[104  94 158 168 164 183 144 123 141  84 115 131  90 104 124 112 118 143] = reve
[104  94 158 168 164 183 144 123 141  84 115 131  90 104  96 122 120  80] = legeb
[120 159 126  93 148  97  82 108 108 175 120  91 142 147 152 161 211  67] = nide
[101 139 119 134  90 141 103 107 189 126 117  94 144 111 171 146 120 187] = rin
[104  94 158 168 164 174 144 123 141  84 115 131  90 104 124 112 118 109] = Gopu
shift +1: [144 123 141]	[145 124 142]
shift -1: [104]	[103]

[148 137  95  41 175 154  94  54 175 135 130 119 145 110 129] -> bop
[ 57 119 169 154 175 130  94  54  41 135 175 119 208  51 104] -> zavuk
[ 58 116 174 108 149 169 156 121  86  58  29 117 171 188 155] -> foti
shift -1: [94 54 41]	[93 53 40]
which: [130  94  54  41 135]	zavuk
shift -1: [51]	[50]
shift -1: [ 94  54 175]	[ 93  53 174]
which: [ 41 175 154  94  54 175 135 130 119]	bop
which: [145 110]	bop

[ 32 188  94 178 202 154 137  27  51  46 112 175 190 148 213] -> kenol
[116 168  41  70  44  81  92  97 111 197  74  63 214  33 149] -> tes
[177 186  31  71 125 151 177 177  63 193  47 118 210 102 191] -> meven
[ 82 116  39  62 225 171 164 143 173  28  98  68  97 214  50] -> Kob
[ 74 150  96 213 215 173 200 182 147  59 132 198  53 135 151] -> Dure
[ 77 110 160 212 138 169  56  62 180 197  74  63 214 146 175] -> Gote
[ 41 116 168  38  70  44  81  92  97 111  27 145 137 146 158] -> Kun
[ 59 162 185 187 103 173  39  79 200  76 146 115 115 161 132] -> Vuvas
[160 110 212  77 138 169 130 170  99  41  70 127  51  58 166] -> nuze
shift -1: [97]	[96]
shift -1: [ 74  63 214  33]	[ 73  62 213  32]
which: [116 168  41  70  44  81]	tes
shift -1: [169 130]	[168 129]
which: [116 168  38  70  44  81  92  97 111]	Kun
shift -1: [99 41]	[98 40]

[ 97 138 185  99  71 104 143 151 139 139 187 139 179] = tob
[ 75  83 120 116 151 176 154 116 104 105 103 101 166] = makek
[ 97  93 132 184 103  78 159 114 172 145  88 212 141] = dasik
[148 145  88 132 114  93 172 103  78 184 141 159 212] = Mirik
[184 106  78 159 114 172 145 104 100 125 118 111  97] = sori
[181 111  65 157  65 159  68 164 132 102 161 143 141] = Riz
shift -1: [114]	[113]
which: [145  88 132 114  93 172 103  78 184 141 159 212]	Mirik
which: [184 103  78 159 114 172 145]	dasik
shift +1: [184]	[185]
which: [114  93 172]	Mirik

[ 74 174  75 176  71 189  98 145 113 186 124  66 138  98  56 180 161 125
  83 111 167  76 117  59 137 147  81 172 109 174  73 130  57 134 189  97
 167 147 132 187 169  58 169  76 178  73  76 122 178 179 142 177  87  99
 178] -> pigis
[168 101  69  61 121  83 163  62 156  88 146 120  63  93 157 102 126 153
 168 158 118 164 153 133  65 139 158 114  79  66 141  75 155 148  77  87
 120 137 129  72  57 157 118 159  63 111 110  71  99 102  81 104 130 131
 107] -> mot
[170  92  91  64 138  74 156  76 151  79 138 142  79 116 167  91 109 141
 166 152 102 161 147 150  82 126 160 100 101  73 146  86 166 136  69 112
 103 119 115  73  65  53  93  69 193  74 147  72 147 188  86  90 125 154
  92] -> reko
[192  77  86  39 151  54 173  62 166  64 151 156  67 124 191  77  99 148
 183 168  88 178 163 169  69 123 167  89  99  53 157  69 187 140  44 116
  92 117 109  55  44 188  93 193  53 147 147  86  69  74  72  77 132 167
  78] -> riked
[176 121  64  63 108  93 175  55 173  99 164 113  58  83 154 118 136 169
 178 169 134 172 167 126  60 156 167 129  71  66 127  73 151 163  84  80
 134 148 147  82  57 159 132 173  67 103 101  66 116 110  76 120 113 142
 121] -> tup
[176 121  64  63 108  93 175  55 173  99 164 113  58  83 154 118 136 169
 178 169 134 172 167 126  60 156 167 129  71  66 127  73 151 163  84  80
 134 148 147  82  57 159 132 173  67 103 101  66 116 110  76 120  87  99
 178] -> Sofoz
[ 74  88 196 163 164 109  54 188  52 100  52 166 193 181 113  82  65  50
  68  54  72  77  52 150 194  58  93  71 195 158 133 184 119  51 123 191
  67  54  61 130 174 105  69  80 156 174 172 197  90  90 145  79 129 123
  79] -> bag
shift -1: [164]	[163]
which: [188  93 193  53 147 147  86  69  74  72]	riked
shift +1: [111 110  71  99]	[112 111  72 100]
shift -1: [ 76 120]	[ 75 119]
which: [176 121  64  63 108  93 175  55 173  99 164 113  58  83 154 118 136 169
 178 169 134 172 167 126  60 156 167 129  71  66 127  73 151 163  84  80
 134 148 147  82  57 159 132 173  67 103 101  66 116 110  76 120  87  99
 178]	Sofoz
which: [176 121  64  63 108  93 175  55 173  99 164 113  58  83 154 118 136 169
 178 169 134 172 167 126  60 156 167 129  71  66 127  73 151 163  84  80
 134 148 147  82  57 159 132 173  67 103 101  66 116 110  76 120 113 142
 121]	tup

[ 43 136 124  99 121] -> kop
[192 212 228  90 128] -> bire
[ 43 136  99 121 124] -> Mefi
shift -1: [124  99]	[123  98]
shift +1: [ 43 136  99]	[ 44 137 100]
which: [ 99 121 124]	Mefi

[120  78  84  83  82  99 106  85  85  95  98  89  97  96 112  96  83 111
  99  95 103 112  96  84 194 111 180  99  86 192 119  98 191  74 124 100
 205 105  86 111 196 114] : Zeped
[103  92  89  92  88 184 138  90  89 170 169  88 183  92 155 181  91 162
 185 176 178 153 186  89  90 169 103 182  95  93 104 182  91  88  95  95
  87 176  89 168  92 159] : mag
[ 93  36  38  45  37 153 122  41  39 143 142  45 152  56 138 148  42 145
 157 149 151 136 152  39 157 148 153 148  50 158  94 150 157  23  89  66
 160 149  36 149 159 141] : zoguf
[ 91  35  40  47  39 148 123  43  42 138 141  45 151  57 138 145  44 146
 148 143 145 135 148  38 161 148 154 149  53 158  90 147 159  29  95  68
 165 149  40 146 160 144] : Soze
[143 170 170 161 168  75 114 167 168  91  92 165  70 158 110  79 165  92
  71  79  83 112  74 171 170  89 152  76 157 168 142  75 163 177 151 149
 175  83 171  90 169 101] : rasum
shift +1: [112  74 171 170]	[113  75 172 171]
shift -1: [91]	[90]
which: [171  90 169]	rasum
which: [168  75]	rasum

[ 28  93 119 139 141  64 183  97 140 132 179  65 173 130 170  73 117 135
 138  65  41  97 147 177 111 170 156  80 122 205 152  75  69  99  56  81
 122 115 144 124  95] = basu
[ 95 109 177 144 146 166 199 146  57  71 140  64 129  65 143  89 170 189
  70 118 165  85 135 124  83 143  75  66 144 190 180 123 180  99 150 158
 159 207 141  69 146] = tibu
[166 200 146 133 141 117  97 170 114 117 133 133 162  62 100 150 142 174
 141 130 121 136 109 147 109 100 140 101 109 100 165 177 177  99  96 157
 133 103 133 195 172] = lun
shift +1: [75]	[76]
shift -1: [100 140 101 109]	[ 99 139 100 108]
which: [166 199 146]	tibu

[ 45 179 219  63 138 211 147 132 189 141 161 169 113 154 111]  Sir
[ 58 214 167 174  48 121  46 178 214 220 103 166 113 101  69]  Dipa
[ 45 179 219  63 138 211 147 132 189 158 161 169 113 154 111]  Vutaz
which: [ 45 179 219  63 138 211 147 132 189 141 161 169 113 154 111]	Sir
shift -1: [113]	[112]
which: [214 167 174  48 121  46]	Dipa

[192  96 142  88  75  72 152  83] : gog
[170 146 184 131  62 186 128 131] : Ziz
[170 146 184  91  62 186 128 131] : zus
[192  96 142  88  75 183 163  87] : Lidur
shift +1: [170]	[171]
which: [170 146 184  91  62 186]	zus

[127 129 127 127 129 127 128 127 128 128 127 128 127 127 127 128 128 127
 127 128 129 127 127 128 129 129 130 128 128 129 128 128 128 129 128 128
 127 128 128 128 130 128 129 129 128 129 131 131 135 138 143 148 157 165
 174 182 191 200 202 205 202 199] = digi
[129 128 128 127 128 128 128 127 127 128 127 129 129 127 127 129 128 128
 127 129 127 128 127 128 128 128 127 128 128 129 127 129 129 128 127 129
 128 129 128 127 128 129 127 127 129 128 127 129 127 129 129 128 129 130
 132 134 139 142 150 156 166 175] = zelaz
[196 188 181 171 162 154 147 140 129 129 128 128 128 129 130 130 128 128
 128 128 126 128 129 128 128 128 128 129 127 128 127 128 127 129 127 128
 129 128 129 128 128 127 127 127 129 129 130 127 128 128 128 127 129 128
 128 129 128 128 128 128 128 128] = mufu
[128 127 127 127 129 130 128 128 127 127 128 129 129 128 127 127 128 126
 128 128 127 128 128 128 127 128 128 128 127 128 128 126 127 128 128 128
 128 127 127 128 128 129 129 130 129 130 134 134 137 143 150 158 165 176
 186 192 198 202 204 202 197 188] = Mak
[128 129 128 128 127 128 128 127 129 128 129 128 131 127 128 129 128 128
 129 128 128 128 128 128 128 130 129 128 127 128 126 127 127 128 127 128
 129 129 128 128 128 128 128 128 127 128 129 128 130 132 134 139 141 145
 153 159 171 179 188 196 199 204] = Repet
[196 188 181 171 162 154 147 140 137 134 131 130 128 129 130 130 128 128
 128 128 126 128 129 128 128 128 128 129 127 128 127 128 127 129 127 128
 129 128 129 128 126 128 128 128 128 128 128 128 128 127 129 129 129 128
 128 128 129 128 128 128 128 129] = gufuf
which: [196 188 181 171 162 154 147 140 137 134 131 130 128 129 130 130 128 128
 128 128 126 128 129 128 128 128 128 129 127 128 127 128 127 129 127 128
 129 128 129 128 126 128 128 128 128 128 128 128 128 127 129 129 129 128
 128 128 129 128 128 128 128 129]	gufuf
which: [128 129 127 127 128 129 129 130 128]	digi
which: [128 129 128 128 127 128 128 127 129 128 129 128 131 127 128 129 128 128
 129 128 128 128 128 128 128 130 129 128 127 128 126 127 127 128 127 128
 129 129 128 128 128 128 128 128 127 128 129 128 130 132 134 139 141 145
 153 159 171 179 188 196 199 204]	Repet
shift +1: [128 128 128]	[129 129 129]
shift -1: [127]	[126]
which: [130 129 128 127 128]	Repet
shift +1: [130]	[131]

[134 132 122 139 123 134 125 125 125 138 141 126 130 116 120 115 117 122
 128 127 124 138 121 140 122 111 129 142 122 117 113 138 122 128 137 134
 125 139 125 134 103 112 121 124 154 133 125 127 113 148 141 123 133 147
 133 126 114 112 120 140 140 111] -> Nibof
[141 105  87 112 116 143 143 125 126 130 141 125 138 116 130  97 157 108
 139 131 110 207 144 141 125 128 137 130 133  94 119 143  83 122 103 112
 121 139 137 125 125 134 134 124 154 105 162 141 139  93  76 114 102 125
  87 157  60 129 141 174  99 103] -> zun
[148 141 108  87 144 143 148 151 101 144 109  81 117 172 117 110 114 154
 148  97 123 131  97 113 132 137 163 125 135 159 123 127  98 183 135 109
 120 129  98 143 131 126 130 127 102  90 131  95 125  93 114 101 173 119
 120 150 123 153 131 109  81 111] -> Rigeb
shift -1: [125 138 141]	[124 137 140]
shift +1: [109]	[110]
which: [125 125 138 141 126 130 116]	Nibof
which: [137 134 125 139 125 134 103 112 121 124 154]	Nibof
shift -1: [134]	[133]
shift -1: [122 139 123]	[121 138 122]
shift -1: [129]	[128]

[203 173 124 102 190] : san
[ 61  88 208 182 125] : Konub
[208 135 145  86 212] : zik
[104 117  61  86 169] : sava
[146 162 124 182 212] : topok
[146  94  82 134  38] : Zaso
[ 90 162 208 134 103] : miv
which: [135 145]	zik
which: [61 86]	sava
shift +1: [94 82]	[95 83]
shift +1: [104]	[105]
shift -1: [61]	[60]
shift +1: [ 61  88 208 182]	[ 62  89 209 183]
which: [208 134]	miv

[157  89 154  99 162 177 113]  zafa
[115 153 114 183 167 174 140]  vuzu
[132 115 153 114 184 138 163]  gulu
[157  99 160 135 167 174 140]  fen
[ 98 181 103 165 162 121 181]  Soz
[132 115 153 114 184 138 217]  tonag
[ 98 181 103 165 162 121 204]  gor
which: [157  89 154  99]	zafa
which: [132 115 153 114 184 138 217]	tonag
shift +1: [181 103]	[182 104]

[133 136 123 115 130 110 132 133 115 141 198 149 125 100 132 111 122 146
 154 134 114 138 113 104 134 143 126 128 122 112 137 179 142  85 131 120
 125 144 132 124 126 134 111  96 158 147 110  95 122  92 123 141  98 128
  97 151 110 126 109 106 142 146]  Vepiz
[116 138 125 119 133 111 140 121 136 125 182 132 127  95 128 116 134 142
 149 120 119 121 108 114 133 132 122 129 144 126 123 169 126  71 122  98
 114 147 147 135 167 143  96 124 152 163 102  95 109 109 132 132  99 143
  76 172 123 120 112  90 133 136]  dodu
[153 135 120 111 128 111 122 147  91 158 208 167 122 108 139 107 109 145
 157 149 111 158 123  95 137 153 130 124  95  97 154 184 158 107 140 147
 138 140 115 113  78 123 129  68 162 125 124  98 138  77 112 150 103 109
 127 124  97 134 108 128 150 156]  nutar
[109 156 155 107  95 117  99 127 135 153 207 164 123 104 138 108 111 147
 157 145 111 152 119  97 135 151 130 126 103 100 149 184 155 101 137 139
 134 141 119 116  91 125 124  75 162 132 120  97 133  80 115 148 100 115
 119 133 100 133 108 122 148 154]  mipu
[120 137 124 118 132 110 137 125 129 130 188 139 126  96 130 115 130 144
 151 125 116 127 110 110 133 136 123 129 136 121 128 174 132  75 125 106
 118 146 141 131 152 139 101 114 154 158 104  95 113 103 129 136  98 139
  84 166 119 121 111  95 137 140]  maruv
[124 137 124 116 132 110 136 128 124 133 192 142 125  97 131 114 128 144
 152 127 116 131 111 109 134 138 124 129 132 118 131 176 135  78 126 109
 120 147 139 129 145 138 103 109 156 155 107  95 117  99 127 138  98 135
  88 161 115 124 110  99 139 143]  tulum
[118 139 125 120 132 110 138 124 131 127 186 135 127  95 128 115 132 143
 151 124 117 124 109 111 133 134 122 129 139 122 125 171 129  73 123 101
 116 147 144 132 159 143  99 119 153 161 103  95 111 106 131 134  98 141
  80 169 120 120 111  92 136 138]  zirup
[113 138 126 121 133 112 140 119 140 123 178 129 128  96 127 117 135 143
 148 118 119 119 107 117 132 129 121 130 147 129 121 167 124  70 120  96
 113 148 148 135 172 144  94 128 150 166 100  97 107 111 133 131  99 145
  74 174 125 118 112  88 133 135]  zagu
[128 137 123 117 131 111 133 130 119 137 195 146 127  98 131 112 124 145
 153 130 115 135 112 105 134 140 125 128 127 115 135 178 138  82 128 115
 123 145 135 126 136 136 107 102 157 151 108  96 119  96 125 139  98 131
  93 157 114 124 109 102 140 144]  botil
[137 136 122 113 129 110 129 137 109 144 201 154 125 101 135 109 118 146
 155 136 114 142 115 101 134 146 128 128 115 107 141 181 145  90 132 125
 128 143 128 121 115 132 114  90 159 142 113  96 126  88 120 143 100 124
 104 146 107 128 109 111 144 149]  Romiv
[142 135 122 113 128 109 127 140 102 149 204 159 123 102 137 109 116 146
 156 141 112 134 135 140 105 112 129 126 109 103 145 182 150  95 134 132
 132 142 124 119 103 129 119  81 162 137 117  97 130  85 118 146 100 120
 110 140 103 129 108 117 147 151]  kupaz
which: [135 112 105 134 140]	botil
which: [109 156 155 107  95 117  99 127 138]	tulum
which: [123 117 131 111 133]	botil
which: [135 120 111 128 111 122]	nutar
shift -1: [121 130 147]	[120 129 146]

[120 131 113 119] -> Gabek
[120 131 207 142] -> divin
[137 179  58 116] -> nodip
[157 205  36 112] -> tilif
[113 118 113 122] -> Laz
shift -1: [113 118]	[112 117]
shift +1: [157]	[158]
which: [120 131 113 119]	Gabek
which: [113 119]	Gabek

[ 53  76  74 181  72 130  94 182  85 173  80  82  80 179 123 189 170 103
 174  77 141 118  97 105 162 117 163 178  54  99 140  47  60 100 150 116
 195 145 130 203 107  54 115 148 174  55  69 173  92 185] -> vum
[ 98 178  49  90 164  83 137  58 153  76  90 136 113 204 172  52 188 129
 207  79  62 148  61 196 178 186 198 177 134  95 135 108 167  99 131  85
 194  63  56  92  74  60 112 194  58 154 109 102 206  99] -> kapek
[104  75 194 132 105  58 164 172 127  58 189 199 190 121 137 159  78 135
 145 138 107 193 120 166  94 104 137  88  82  64  97 193  91 118 156 123
 115  57 101 173  50 199 123  89 115 109  62 135  49  93] -> teros
[183 185 139  67 144  72 125  50 161  89  58  69 104  66  57 206 137 100
  71  47 154 198 156  82 167 165 103 109 144 132  49 108 192 137  66 184
 107  86  72 130 134  89 138 132 181 103 176 114  90 173] -> Tibul
[137 155 162 139 189  64 132 193 117 132 147 129 174 172 189 121 150  72
 121  58  47  89 198 149  77  87 205 191 170 152 203 138 193  62 155  65
 186  59 155  60 198  63  69 173  89  88 119 205 119 159] -> dabi
[205 167  98 138 147 184 144  95 117 121 110  75 137 174  93 132 186 156
 174 116  66 113 125  59 109  99  60 176 100 112 203  73 147 115 179  52
 141  76 109 100 192 160 150 109 190 198 103  90  88 137] -> Diz
[200  62  73 156 157 193 136  65  75 175 129  92 207 140  73  93 176  60
  63 198 148 200 178 138 172  93 110  74 167 121 157 176  65  61  74 135
 121  62 123 111 158 132 196 107 209 144 208 188 109 172] -> dudon
[ 96  51 153 136 176 191 181  64 201 131  82  48  57  53 167 166 204 149
 124  91  75  54  60 140 112 103  87  89  92  57 156 196  49 107 163 109
 166  61  98 191 151 204  68  83  59 180 151 195 186 134] -> Nopes
[ 60  56 166  63 131 108 102  66  96 199  54 189  55 198 104 117 190 187
 196 178 155 197  58 141 162  48 170  86 201 103 191  63 130 172 170 134
 123 120 162 162 180 134  77 105  98  75 151  86 185 179] -> Doro
which: [63 56]	kapek
shift +1: [ 73 147]	[ 74 148]
which: [172 189 121]	dabi
shift -1: [167 165]	[166 164]
shift -1: [ 73 156]	[ 72 155]

